Each path below is one point turned by a fixed rotation once a step. After each direction that follows a path, write how fast that rotation turns it, in degrees each step (0 if it stays still).
Each turn is a multiple of 5 degrees from 10 to 175, or 0.
Each row of a path follows its step; steps can be skipped.
path 1
step 1: [-1.13  0.30 -1.13  0.62 -2.03 -2.68 -0.59 -4.22  0.86  0.92  0.51  3.26
  1.16 -0.16  3.97 -0.29 -1.34  1.40  1.62  1.96  0.30 -1.99  0.51 -1.00
  4.36 -0.65  4.71 -3.16  0.44  1.20  0.01 -0.45 -2.04  0.37  1.33  1.88
  1.40 -0.46 -0.67 -0.40  1.61  1.64 -1.64  0.24 -2.08  3.06  1.18 -1.65
 -0.29  1.58  4.77  2.17 -0.46 -3.32 -3.41  1.15 -1.05  0.55 -0.66  1.68
 -2.08 -1.07 -1.50  0.63 -1.93 -0.07 -2.21 -1.86]
step 7: [ 3.52  1.89  1.20 -0.41  0.41  0.61 -1.81  0.16  1.50  1.15 -0.36 -1.98
  0.04  0.34  2.98 -1.25  0.31 -3.86  2.83 -0.18  1.41  0.97  0.98  0.95
  3.21  2.87  3.08  3.94  4.44  0.96  2.51 -0.78 -4.16  1.36  0.91 -2.85
 -1.77 -0.84  0.76  0.55 -2.67  4.89  2.36  0.33  0.09 -0.95 -1.17  0.10
  1.08  1.76  1.77  0.68  0.93 -0.63 -1.87  0.44 -2.18  0.09 -0.94 -1.24
  1.42  2.73 -1.40 -1.29  0.56 -2.42 -0.73  0.46]
step 14: [ 3.16 -0.15 -2.11  0.24 -1.75 -1.10 -0.57 -0.35 -0.29  3.90 -0.38  2.34
 -0.10 -1.32  1.34 -1.02 -4.09  0.15  0.82 -0.47  0.47 -3.40 -2.81  1.38
  5.17  1.11  0.74 -1.91 -0.39 -0.91 -1.64 -0.42 -0.55 -2.75  0.85 -0.41
 -1.44 -5.14 -3.71  1.32 -1.41  2.02  1.18 -1.52 -1.25 -0.32  0.67  2.55
  2.70  2.92  0.19  3.05 -0.18  1.08 -1.52  1.08  1.18  0.77  1.70  1.47
 -0.70 -3.14  0.96 -0.10 -0.72 -3.16 -1.19  0.17]
step 15: [ 2.35  0.18  0.83 -1.06 -1.43  1.97 -3.03 -0.72  0.06 -2.97  4.93  2.65
 -0.85  0.09  1.24 -2.30  0.17 -0.11  2.13  1.17  0.08 -1.39 -0.89  2.89
  2.48 -0.06  1.04 -0.30  2.52  0.20  3.91 -0.69 -5.83 -0.70  1.09 -0.02
  0.09  0.53 -1.36  2.62 -3.87 -0.70 -1.39 -1.25  1.83  1.71 -0.04  0.29
  0.04  2.31 -1.39  0.49 -3.56  1.16 -2.54  0.87 -2.03 -0.30 -1.31 -1.57
 -0.07 -2.41 -0.73 -2.37 -0.35 -1.83 -0.81  2.61]
step 16: [ 2.45 -2.14  1.06 -1.04  2.09  2.02  2.66  2.78  0.43 -1.74  2.02  4.13
  0.11  1.66 -0.13 -2.41 -3.93 -1.60 -1.48  0.90 -3.25  4.35  2.16 -1.49
 -0.60 -0.05  2.16  1.04 -0.12  0.55  2.00  0.78 -1.93 -0.64  0.46 -0.97
  2.46  2.99 -2.40 -0.90 -1.35  1.39  0.05 -0.47  1.80  1.05 -0.47  1.32
 -0.78 -2.14 -0.71  0.36 -1.21  0.00  0.61  4.02 -1.48  0.94 -2.16  2.17
  0.47  1.49 -0.36 -0.90 -4.64 -0.83 -3.44  0.61]
step 17: [ 0.81 -1.97 -1.26  0.80 -0.05  0.43  3.44  1.38 -0.54  1.02  0.75 -0.52
 -0.62 -0.81  0.38 -1.12 -4.51 -0.05 -2.28 -0.04 -0.13  1.95  2.06  2.07
  0.43  0.79  3.36  0.73 -1.06  1.32  0.07  4.27  1.41 -1.59 -1.88 -0.76
  2.35  0.11  0.33 -0.56 -0.60  0.92 -1.61 -3.72 -3.24  3.03 -2.64  2.46
  1.52 -2.15 -1.94  2.34  0.78  0.61  1.49 -1.93 -2.50  0.41 -0.26  1.94
 -2.97 -3.77  2.34 -1.80  2.79  1.81 -1.10 -2.50]
step 18: [-3.11  2.49  2.56 -1.15  1.55  0.76 -1.16 -0.50  0.65  2.71  1.79 -0.63
  0.33 -0.65  1.98  0.18 -2.86 -0.08  0.54 -0.36  0.76 -0.54  2.09  1.37
 -3.67  0.88  4.06  1.21 -1.65  1.06  1.51  0.09 -2.48  0.80 -0.35  0.53
 -1.17 -1.20 -2.14  1.81 -0.59  1.08  1.02 -2.98 -3.55  2.26  0.83 -5.27
 -0.70  3.47 -0.35  2.05  1.42  1.38 -0.02 -0.40 -1.41  0.32 -0.95 -0.52
  1.05 -4.43 -2.75 -2.13  2.74  2.93 -0.61 -2.15]
step 19: [ 0.30  3.20  1.81 -0.92  0.01 -3.98  1.72 -1.96  1.42  0.02  0.20  0.93
 -0.94 -0.28  2.33  1.22 -0.63 -0.53  2.30  0.62 -1.44 -1.09 -0.27 -1.51
  0.94  1.09  0.48  3.10 -0.98 -0.04 -0.47  0.17 -0.43  1.51 -2.57 -0.66
 -1.34 -0.32 -5.43  2.51 -2.76  4.98  2.18 -1.00 -1.83 -0.38 -2.13  0.35
 -1.07  3.17  2.10 -1.90  2.15  0.59 -1.86  1.61 -3.23 -0.75 -2.65  3.55
  2.67  0.77 -0.30  2.49 -2.56  1.31 -1.60  0.52]
Speeds:
[ 0.53 -0.20 -0.08  0.78  0.43  0.26  0.37  0.65 -0.01  0.78  0.00  0.19
 -1.10  0.13  0.14  0.41  0.03  0.39  0.06 -0.27  0.38 -0.70  0.36 -0.28
  0.35  0.85 -0.40  0.29 -0.03 -0.13 -1.16 -0.03  0.29 -0.23  0.46 -0.11
  0.34  0.56 -0.54 -0.58 -0.09  0.35  0.15 -0.06 -0.04 -0.31 -0.67  0.77
 -0.71  0.16 -0.49 -0.85  0.05 -0.21  0.95 -0.45 -0.07  0.04 -0.28  0.09
 -0.35 -0.57 -0.82  0.34 -0.81 -0.53 -0.02 -0.24] -> 125
[ 0.38  0.23 -0.60 -0.14  0.09 -0.61 -0.02 -0.55 -0.01  0.57 -0.20 -0.61
  0.13  0.01  0.13 -0.33 -0.42 -0.25 -0.67 -0.28 -0.69  0.36  0.06  0.04
  0.14 -0.29 -0.19  0.46 -0.14  0.57 -0.72 -0.40 -0.85 -0.63  0.24  0.84
  0.13  0.64  0.27 -0.37  0.27 -0.93  0.32 -0.60  1.05  0.91  0.02  0.05
  0.52 -0.05 -0.23 -0.24  1.09  0.46  0.37 -0.14  0.06 -0.19  0.01  0.30
 -0.97  0.71 -0.42 -0.41  0.15  0.30 -0.02 -0.54] -> 85
[-0.06  1.05  0.13 -0.09 -0.48  0.36 -0.94  0.20 -1.33  0.02 -0.48 -0.05
 -0.34 -0.14 -0.16  0.33  0.48  0.00 -0.31  0.58  0.36 -0.12  0.41 -0.49
  1.41  0.38  0.02 -0.61 -0.39 -0.26 -0.13 -0.68  0.27 -0.36  0.25 -0.04
 -0.23 -0.23  0.45 -0.05 -0.15 -0.09 -0.11  0.51  0.23 -0.76  0.11  0.20
  0.28 -0.61 -0.11 -0.24 -0.13  0.39  0.87  0.66  0.66 -0.49  0.00 -0.13
  0.36  0.71  0.26 -0.82  0.32  0.46 -0.20 -0.26] -> 25
[-0.77 -0.52  0.29 -0.16  0.18  0.21  0.44  0.63 -0.71  0.04  0.02  0.29
 -0.80 -0.67  0.49  0.08  0.67  0.51  0.19 -0.46  0.32  0.30 -0.79  0.91
  0.60  0.59 -0.59 -0.36 -0.36  0.42  0.04  0.83  0.28 -0.74 -0.45  1.08
  0.33 -0.62  0.05  0.43  0.12 -0.26 -0.04 -0.41  0.26  0.47 -0.21  0.09
  0.74 -0.11 -0.37  0.24  0.18  0.30 -0.44 -0.72  0.17  0.97 -0.07 -0.53
  0.46  0.26 -0.32 -0.17  0.25  0.04 -0.26  0.15] -> 125
[-0.37  0.81 -0.13  0.28  0.36  0.24 -0.13 -0.05 -0.51 -0.24 -0.02 -0.23
  0.94 -0.31  0.11 -0.47 -0.13  0.62  0.28 -0.23  0.99 -0.98 -0.08  0.14
  0.03  0.46  0.80  0.36  0.25 -0.11 -0.04 -0.46 -0.52 -0.16  0.43  0.30
  0.63  0.00  0.75 -0.38 -0.58 -0.19 -1.46 -0.08  0.05 -0.34 -0.47 -0.37
  0.00 -0.17  0.00 -0.19 -0.07 -0.14 -0.59 -0.23 -0.67  1.07  0.43 -0.02
 -1.06 -0.21  0.15 -0.02  0.03  0.15  0.63  0.03] -> 130
[ 0.65 -0.45  0.57 -0.37  0.46 -0.09  0.44  0.88 -0.60  0.14 -0.78  0.22
  0.51  0.42 -0.37 -0.16  0.76  0.60  0.18 -0.50 -0.53 -0.28  0.19 -0.11
 -0.55 -0.72  0.37  0.19 -0.92 -0.05  0.23  0.28 -0.45 -0.53  0.96 -0.29
  0.01  0.81  0.05 -0.09 -0.25 -0.58 -0.34  0.37 -0.52  0.52 -0.38  0.60
  0.18 -0.46  0.18  0.22 -0.33  0.68 -0.04  0.12 -0.21 -0.25 -0.62 -0.42
  0.55 -0.73  0.27  0.19  0.53  0.68 -0.26 -0.59] -> 55
[ 0.76  0.16 -0.07 -0.71 -0.05  0.21 -0.19  0.14 -0.64 -1.08 -0.33  0.04
 -0.72  0.40  0.49 -0.21 -0.17  0.02 -0.97 -0.25  0.84  0.08  0.07  1.26
 -0.90  0.36  0.22  0.71 -0.11  0.10  0.01 -0.16  0.04  0.67  0.49 -0.60
  0.15 -0.76 -0.14 -0.43  0.15  0.77 -0.25 -0.23 -0.24  0.50  0.31  0.27
  0.02 -0.21 -0.61  0.11  1.04 -0.05 -0.01  0.34 -0.12 -0.27 -0.76  0.45
  0.15  0.10 -0.25 -0.46  0.12  0.26  0.06  0.55] -> 35
[-0.12  0.14 -0.58 -0.13  0.20 -1.16  0.60  0.88 -0.79 -0.38 -0.59  0.64
  0.00 -0.97  0.15  0.81 -0.32  0.31  0.32  0.51 -0.44  0.34 -0.20 -0.44
 -0.53 -0.40 -0.02  0.70  0.22 -0.46 -0.35 -1.13  0.65 -0.15 -0.06  0.00
  0.20 -0.08 -0.76  0.40 -0.02 -0.06  0.36 -0.68 -0.17 -0.39  0.28  0.36
  0.63 -0.48  0.05  0.57 -0.14 -0.27 -0.21  0.58 -0.26  0.14  0.42 -0.19
 -0.59  0.07 -0.02  0.06 -0.81  0.43  0.17  0.38] -> 135
path 2
step 1: [ 0.48 -0.63 -1.49  1.19  0.67  0.12 -1.80 -0.82 -1.93  0.43 -0.20  0.56
  0.59 -1.90 -0.66  3.77 -4.13 -1.20  0.25  1.97 -3.13  0.99  1.62  0.43
 -0.19 -0.40 -2.20 -0.61  1.26  2.54 -0.04 -1.83 -1.00 -2.08 -1.12 -2.67
 -0.59  0.84 -2.48  4.84  3.79 -0.88  0.37  1.40  0.22 -0.89 -0.13  1.43
 -3.29  1.72 -4.06  0.31  1.85  2.22 -0.23 -1.04  2.52  2.06 -1.12 -3.96
 -1.46 -2.00 -0.18 -2.26 -1.19 -1.65  0.95 -0.04]
step 2: [ 1.10 -1.82 -1.72 -2.60  0.44 -0.25 -2.38  3.96  0.12  0.29  1.46  2.69
  0.47  1.33 -1.28 -0.85  0.31 -0.53  0.12  2.01  0.79  1.55 -2.35  0.42
  1.19  0.15  2.31 -0.66  0.65  2.17  0.04 -0.58  1.31  2.46  2.99 -1.98
 -0.28 -3.12 -4.28 -0.66 -1.75  1.58  0.52 -1.66  0.31  0.40  4.12  2.25
  1.32  0.85  1.65 -0.87  0.57 -2.72 -0.72  2.56 -2.29 -2.56  3.21  1.84
  0.46  1.95 -2.94 -0.32  0.39 -2.47 -3.41 -0.05]
step 3: [ 2.50 -1.29  1.77  2.23 -3.35  1.19  0.03  1.49  1.76 -2.41 -1.49 -2.68
 -3.19  0.06  0.59 -1.33 -0.60  0.40 -1.58  1.24 -2.69 -0.05  0.80  2.79
  0.61  1.90 -2.39 -2.53 -1.05 -2.80 -2.05 -0.05 -4.02 -0.58  2.63 -0.22
  2.51 -1.77 -0.12 -2.01  0.96 -3.71 -2.74  0.01 -2.00 -0.04 -0.33 -0.84
 -1.21 -0.71 -0.15 -0.86  0.10 -1.32 -0.73 -0.23  1.77 -1.03 -3.06 -0.26
 -2.05 -5.68  0.68  0.94  0.75  0.47 -0.47 -0.58]
step 5: [-1.90 -1.91  0.41  2.51  2.89 -2.57 -1.57 -1.04  3.41 -1.56  1.97 -0.85
  3.86  1.86 -0.24 -2.34  0.31 -3.30 -0.05 -4.06 -0.19  1.42 -2.86  2.67
  1.22 -3.02 -0.88 -1.24  1.36 -1.64  2.49 -1.07 -1.39  1.27  1.80  2.41
  3.22 -2.65 -0.76 -1.19  0.80 -1.94  1.79  1.99 -1.17 -0.35 -0.14  4.13
 -0.03 -0.36  2.18 -0.75  0.18  0.38 -2.58  1.11 -0.75 -0.59  0.52 -1.14
  1.91 -0.83 -0.52 -2.04  0.43 -0.29 -0.19  0.07]
step 8: [ 2.33 -0.61 -0.56  0.81  2.27 -0.24  1.19 -1.96 -0.77 -3.73 -0.75  2.44
 -0.06  3.81  1.45  1.95  1.86  0.34 -5.36  0.09  0.20  3.30 -0.48  0.95
  1.16 -2.93 -0.41  1.14 -0.28  0.30 -0.40  3.23 -3.32 -1.05  0.65  1.22
  0.63  0.16  0.62 -0.28 -0.76 -1.38 -1.93  3.56  0.19  2.79 -0.96  2.35
  1.09  2.44 -2.12  0.61 -0.77  0.14  3.94 -1.65 -0.94 -2.03 -0.32 -1.43
  1.31 -1.95  2.62 -0.62  1.57  2.35 -0.75  0.22]
step 10: [ 0.00  0.47 -0.43 -0.38  0.36  0.50  1.28  2.64 -0.41 -2.00  3.08 -0.47
  1.66  0.23  3.45 -1.42 -1.54 -5.62 -0.97  2.06  0.78 -0.56 -3.06  1.22
  0.24  0.97  2.31 -2.55  1.33 -0.38  1.90 -0.72 -3.37 -0.57  0.75  2.01
  0.74  0.58 -0.97  1.45  0.58  0.76 -1.60  2.17  1.21  3.75 -1.25 -1.92
 -0.24 -0.27 -0.91  1.16  2.01 -0.03  2.05  3.03  0.25  3.38  3.20 -0.85
 -1.42 -0.56  0.02 -2.08 -3.47 -3.17 -0.09 -0.84]
step 13: [ 1.57 -1.54  0.12 -0.65 -1.70  1.62  2.62 -3.07 -1.19 -3.14 -1.45 -1.57
 -1.90  1.42 -0.36 -1.32  0.61 -2.04 -0.29 -2.48 -2.48  1.79 -3.81 -1.01
  1.84 -1.67  1.47 -0.44  4.38 -0.68 -0.92  2.41 -2.29 -0.42  1.01 -1.07
 -0.20 -1.88  2.04  1.41 -2.39  5.53  0.71 -1.52 -1.11  2.02  2.20  2.14
 -0.41 -1.31  0.40  0.24  2.75 -0.45  0.99  0.59  4.71 -0.03 -0.34 -1.53
  1.60  0.62 -1.28 -0.73 -0.82 -0.53  1.00 -0.57]
step 17: [-0.35 -2.03 -0.39  0.44 -2.99 -1.99  1.10 -1.58  1.35  1.82 -0.40 -1.14
 -0.67 -3.15  0.50  3.04 -2.77 -1.25 -3.41  3.29  3.00  0.91 -1.17  0.98
  2.97 -2.40 -2.68  4.25 -2.31  1.52 -0.30 -0.19 -0.19  1.91  0.49 -1.40
 -0.34 -0.95 -2.28  0.32 -0.70 -0.81  1.03  2.06 -0.50 -1.43 -0.16 -0.87
 -1.76  2.22 -1.74 -4.64  1.30  1.36  3.11  2.03 -0.66  2.00 -0.43 -0.38
  1.39 -1.48  0.28 -1.42  1.22  0.34  2.33 -0.91]
Speeds:
[ 0.29  0.13  0.08 -0.30 -0.43 -0.77  0.28  0.06  0.09  0.06  0.54 -0.23
 -0.58  0.60 -1.24 -0.98 -0.58  0.25  0.12  1.43 -0.18 -0.38 -0.23  0.56
 -0.35 -0.33 -0.31 -0.33  0.36  0.00  0.05  0.25 -0.26 -0.03 -0.04  0.14
 -0.02  0.29  0.49  0.65 -0.60 -0.65  0.52 -0.31  0.78  0.36 -0.65 -0.16
 -0.12  0.44  0.35 -0.21  0.01 -0.20 -0.37  0.11 -0.46  0.29  0.01  0.24
  0.05  0.30 -0.84 -0.03 -0.90 -0.53 -0.89 -0.09] -> 90
[ 0.26 -0.60  0.38 -0.55 -0.34  0.61 -0.28 -0.49  0.18 -0.24 -0.47  0.18
 -0.03  0.58 -0.79 -0.30 -0.44  0.22 -0.36 -0.32 -0.17 -0.54  0.27 -0.79
  0.05  0.68  0.45 -0.23  1.35 -0.13  0.13  0.71 -0.28  0.02  0.25  0.30
  0.90 -0.30 -0.09  0.16  0.42 -0.66 -0.13  0.06  0.52  0.51 -0.35  0.79
  0.05 -0.56 -0.30 -0.02  0.34  0.18  0.49 -0.22 -0.36  0.22 -0.26 -0.58
  0.06 -0.41  1.31  0.45 -0.16 -0.41  0.59 -0.50] -> 145
[-0.83 -1.12  0.38 -0.40 -0.15 -0.35  0.08 -0.01  0.08  0.65  0.51  0.31
  0.71 -0.66 -0.45  0.02  0.39 -0.34  0.55  0.19  0.08 -0.59 -0.32 -0.25
  0.65  0.41  0.56  0.12  0.14  0.00 -0.80 -0.64  0.12 -0.20  0.15  0.51
  0.31 -0.45  0.14 -0.55 -0.46 -0.33  0.21  0.24  0.17  0.47  1.00 -0.37
 -0.62  0.94 -0.24  0.37  0.06 -0.08  0.73 -0.48 -0.72  0.67  0.62  0.69
  0.33  0.21 -0.34 -0.31  0.43 -0.28  0.31 -0.18] -> 140
[ 0.55 -0.99 -0.26 -0.14 -0.20 -0.72 -0.60  0.25  0.16  1.28 -0.01  0.11
  0.47  0.44 -0.15  0.13  0.15  0.49  0.07 -0.33 -0.07  0.61  0.03  0.70
  0.09 -0.26  1.03  0.76 -0.61 -0.19 -0.41 -0.01 -0.88 -0.50  0.57 -0.78
 -0.68  0.02  0.02 -0.60  0.12  0.11  0.39  0.21  0.18 -0.09 -0.91  0.21
  0.04 -0.41  0.18  0.18  0.18  1.06 -0.17 -0.05 -0.23 -0.14  0.55 -0.53
  0.17  0.21  0.64 -0.27 -0.40  0.03 -0.47 -0.24] -> 115
[ 0.40 -0.37 -0.81 -0.24 -0.40 -0.86  0.30 -0.20 -0.24  0.75 -0.77 -0.31
 -0.13  0.54  0.72 -0.06  0.24 -1.04 -0.09 -0.06 -0.31 -0.88 -0.65 -0.33
 -0.33 -0.16  0.04  0.22 -0.34 -0.75 -0.31  0.20 -0.44 -0.45 -0.38  0.47
  0.74 -0.08 -0.49  0.64 -0.35 -0.19  0.50 -0.43  0.07  0.41 -0.31  0.13
  0.21  0.30 -0.08 -0.86  0.05 -0.18 -0.01 -0.53  0.33 -0.50 -0.24 -0.17
 -0.24  0.69 -0.06  0.21  0.68  0.92  0.58  0.78] -> 80
